128 stands for zero in the data rows.
Here are some numbered points:
139,154,101,105,123,122,125,113,109,127,79,150,113,141,93,74 0
152,144,166,113,151,117,105,87,128,169,98,129,160,128,109,127 1
123,89,156,129,101,141,83,142,132,113,130,154,140,96,131,165 2
115,122,115,135,123,117,136,153,143,100,143,127,141,114,121,110 3
139,117,144,149,136,116,138,121,126,92,81,132,129,121,104,91 4
112,131,92,97,126,104,123,138,108,111,129,95,112,130,133,174 5
137,117,196,150,151,85,110,122,124,165,133,129,110,128,129,110 6
97,141,85,147,145,149,122,161,135,111,146,88,161,121,154,152 7
83,100,158,174,129,113,115,110,138,116,123,108,101,105,123,106 8
128,115,156,129,100,117,116,113,143,153,115,143,72,124,112,104 9
153,140,153,120,140,119,143,161,104,118,129,167,104,116,119,115 10
133,105,98,135,77,175,127,82,141,135,154,131,137,131,143,148 11
134,118,175,147,146,116,105,123,122,169,135,130,111,136,135,120 12
189,107,127,125,123,108,173,161,70,133,147,159,112,166,119,125 13
93,136,97,103,113,142,149,150,126,83,166,48,73,120,139,172 14
146,156,103,98,159,128,160,166,85,127,183,103,146,154,149,151 15
135,116,137,144,135,110,128,121,131,87,76,139,132,113,99,75 16
157,114,163,128,145,109,138,158,95,122,142,154,135,107,128,131 17
90,102,167,187,124,163,120,104,146,128,132,105,89,106,127,118 18
161,122,64,109,126,123,187,104,62,156,116,121,126,170,106,158 19
120,140,112,137,141,134,148,122,157,109,106,125,135,146,107,97 20
126,126,132,102,142,144,87,136,126,152,107,143,184,121,121,139 21
123,154,141,125,132,130,116,121,101,143,95,126,119,109,121,119 22
144,124,75,95,156,129,165,125,145,125,200,100,161,172,144,171 23
156,150,128,120,133,139,154,158,133,91,123,158,156,133,133,124 24
129,160,172,85,132,160,102,134,137,136,136,113,133,113,150,187 25
127,155,141,96,157,122,128,165,114,82,116,117,130,133,121,139 26
124,140,118,129,139,124,148,110,172,106,102,113,131,150,109,81 27
142,148,139,127,139,144,130,93,109,125,107,145,119,113,115,111 28
173,106,140,133,119,113,155,158,80,139,148,154,116,142,128,122 29
127,139,118,121,138,115,138,109,163,108,101,131,122,151,95,71 30
113,101,187,144,170,88,98,152,118,163,135,141,104,121,135,78 31
114,135,72,115,129,153,130,111,145,113,120,84,166,149,140,168 32
103,138,197,169,123,147,98,143,144,124,74,186,163,64,141,101 33
111,86,193,144,132,93,98,185,108,149,137,143,116,124,142,97 34
126,93,78,123,69,177,126,61,162,131,163,121,151,132,154,170 35
133,139,155,142,115,139,125,131,159,135,125,159,111,131,127,105 36
133,107,192,157,151,101,99,120,128,175,138,129,99,133,128,120 37
130,129,124,132,135,119,136,140,114,104,130,132,120,119,115,126 38
136,117,74,131,108,126,159,99,145,102,160,91,134,155,137,140 39
149,148,107,111,133,155,157,146,72,100,124,119,163,130,138,158 40
138,105,119,122,116,116,128,137,129,116,123,137,133,132,134,135 41
131,150,161,124,131,119,116,135,118,173,98,142,122,118,117,106 42
155,140,208,147,134,98,164,127,141,143,153,133,59,140,118,69 43
163,103,147,141,127,118,131,108,106,153,114,157,161,119,118,126 44
135,146,87,127,120,147,165,154,138,87,138,120,136,154,138,116 45
112,136,109,116,143,164,119,154,120,121,178,105,120,162,156,179 46
126,124,158,165,133,98,108,122,122,128,78,132,162,109,107,102 47
149,150,159,117,156,115,99,82,126,173,109,120,152,126,102,129 48
96,150,110,102,128,156,53,115,182,124,83,151,195,93,143,161 49
115,115,90,137,135,115,122,135,136,115,134,124,125,124,107,122 50
107,131,69,93,104,158,114,92,159,100,138,67,99,126,119,170 51
105,127,125,125,145,100,111,128,167,126,153,118,88,122,110,88 52
New points follow, each followed by the number of its nearest point above by angle.
166,115,168,116,155,111,139,154,78,101,130,176,155,92,116,139 17
167,103,148,135,126,108,120,119,106,152,117,167,165,119,109,121 44
95,123,99,120,123,138,145,148,127,85,177,58,70,115,132,160 14
101,137,71,125,157,149,125,160,148,99,162,64,169,131,157,154 7
144,131,190,139,138,105,153,130,134,142,136,133,86,132,116,82 43
138,141,88,133,117,146,158,164,139,86,142,123,139,148,143,119 45
128,150,146,100,123,168,113,128,135,132,132,129,131,125,152,185 25
105,113,143,119,121,118,73,158,133,114,149,105,109,97,120,163 2
128,156,149,133,157,108,107,158,122,90,116,124,120,110,120,133 26
136,157,105,107,121,108,121,123,120,135,70,167,107,139,83,53 0
112,166,61,82,141,181,163,111,164,119,113,106,186,181,159,174 32
135,141,92,125,118,151,161,155,142,84,144,120,142,149,144,123 45
113,156,91,94,139,171,152,119,145,114,125,103,158,162,150,170 32
86,126,120,186,140,143,122,150,117,124,167,119,155,99,161,152 7
138,121,121,144,126,111,143,150,151,103,155,124,131,110,119,99 3
103,151,121,102,129,145,77,125,174,126,96,147,191,116,135,148 49
117,115,122,148,133,103,133,146,138,100,147,132,126,114,118,106 3
152,98,148,144,125,119,111,99,93,149,117,156,157,124,116,129 44
123,134,84,139,114,143,170,169,139,68,155,109,130,147,136,120 45
134,137,102,128,121,138,160,160,139,106,148,114,139,152,136,117 45
129,157,144,100,147,120,119,161,116,91,124,124,125,115,114,140 26
94,118,99,117,112,143,150,146,118,94,164,55,73,119,138,173 14
142,128,133,93,125,98,109,141,115,129,146,157,112,125,118,112 10
115,149,98,102,126,165,140,123,153,108,138,111,158,148,141,158 32
167,100,164,131,118,109,118,109,102,145,116,167,156,121,113,129 44
121,156,92,113,128,168,162,130,138,118,118,110,153,157,154,167 32
97,119,97,110,122,144,142,138,124,77,182,54,61,119,147,175 14
131,131,123,140,118,130,140,135,106,115,107,132,139,125,135,134 40
156,126,175,141,164,94,127,162,81,132,142,147,114,96,132,129 17
161,102,142,143,128,114,128,105,89,159,120,154,163,122,113,128 44
103,126,106,113,113,145,142,153,121,88,155,66,62,124,148,175 14
103,159,140,97,143,148,52,121,178,127,90,146,185,93,137,160 49
180,143,129,112,93,136,161,124,140,120,119,177,143,143,135,144 24
126,111,158,126,91,134,113,118,156,142,112,152,72,119,115,106 9
114,122,87,108,148,124,117,135,140,82,132,137,141,123,111,140 50
173,108,165,130,157,112,146,145,84,106,142,155,148,94,119,124 17
130,144,86,124,126,151,157,156,156,85,163,116,144,150,141,125 45
119,139,151,121,147,111,124,122,172,124,174,121,110,121,139,131 52
132,135,126,117,114,129,149,171,129,90,164,116,97,121,151,142 14
162,123,147,116,146,125,143,151,86,103,137,150,137,104,129,138 17
130,152,132,105,154,123,134,161,105,77,120,134,115,118,124,129 26
94,150,110,105,121,152,71,119,160,120,86,144,196,96,139,168 49
140,97,105,129,118,108,110,113,101,169,128,172,162,140,120,168 44
99,116,94,134,140,114,117,146,125,95,136,116,122,110,110,139 50
